One turn moves each row of this set onto another row. After a few examples, where does it send each row asked below?
k_121: [ 24   7   0   8  -5  20  10  20 -21   9  22  18  -3  -9  17  26 -10  -2
 -13  16 -19  -7  53  19 -12]
k_949: [ 12  38  16   5  -1  18   9   5  -5   5   2   9 -10 -38  16  -3 -19   4
   0   9 -21  -6  43 -39 -12]
k_220: [  8  -4  27  -7  -3  10   1   5 -12   8   6   7 -23 -15  -9  -4 -28   9
  -2   4 -27 -25  66  -5 -16]
k_75: [ 13  36   4  25  -7  11 -16   4   1   6 -17   0 -25 -21   9  11 -10 -50
  -2  -8 -12  -9  40   5 -16]
k_190: [ 13  30   7  23  -9  17  -5  -2  -5  14  -9  -4 -14 -23  17   1  -9 -55
  -9   0 -16  -5  40  -1 -12]
k_484: [ 39  27  14  30  -7   7  19  -1 -10  11  11  30   3 -11  -1  23 -14 -15
 -22  -4 -35 -22  30  -9   3]
k_634: [ 34  10   5  35   7  15  24  -9   5  15 -18  11 -12  11   9  27 -15 -15
 -18  -9 -22 -16  46 -14   4]
k_524: [ 14  17 -13   8  -3   5   2  -5   0   7 -13   4  -2 -19  -6 -13  -4   0
  -3  -7  -3  -2  34 -30  -7]
k_714: [ -4  31  12  19  14   0  -4  -7  -6  -2 -20  15 -20 -25  -7  13  -6   4
  21  -1 -15  -9  43 -24  -4]
k_775: [ 44  25  14  27 -10   9   9  -1   1 -20  -5  27 -11  -2  10  44 -20 -15
  -2  -4 -18 -12  49 -14  -1]
k_780: [ 20  -3  15 -11 -15   3  -1  -1   0   3  -8  -7 -14 -16  -9  -1 -34  15
   1 -11 -28 -15  50   1 -13]
k_671: [  0   0  10  -5  -8  -8   1  -7 -18   3   7   1 -13 -11 -11   9 -30   9
  13   1 -32 -12  60   3  -4]
k_728: [ 12  45  12  19  -4  16  -9   0  -6  11  -6   1 -16 -34  14  15 -15 -50
  -1  -7 -23  -6  39   5 -14]
k_755: [ 24  13  13  21  -5   8   7   8  -7  -1 -13   0 -13 -11  23  38 -19  12
   7  11 -35  -5  38  29  -6]
k_600: [ 34 -10  15  16   6  23   2   8  -5   8 -17  14  -5 -10  -1  17   1   3
 -14  -1 -16 -15  36  29 -17]

k_190 moves to k_75
k_755 moves to k_121
k_524 moves to k_714
Where do these go?
k_780 moves to k_671
k_634 moves to k_775

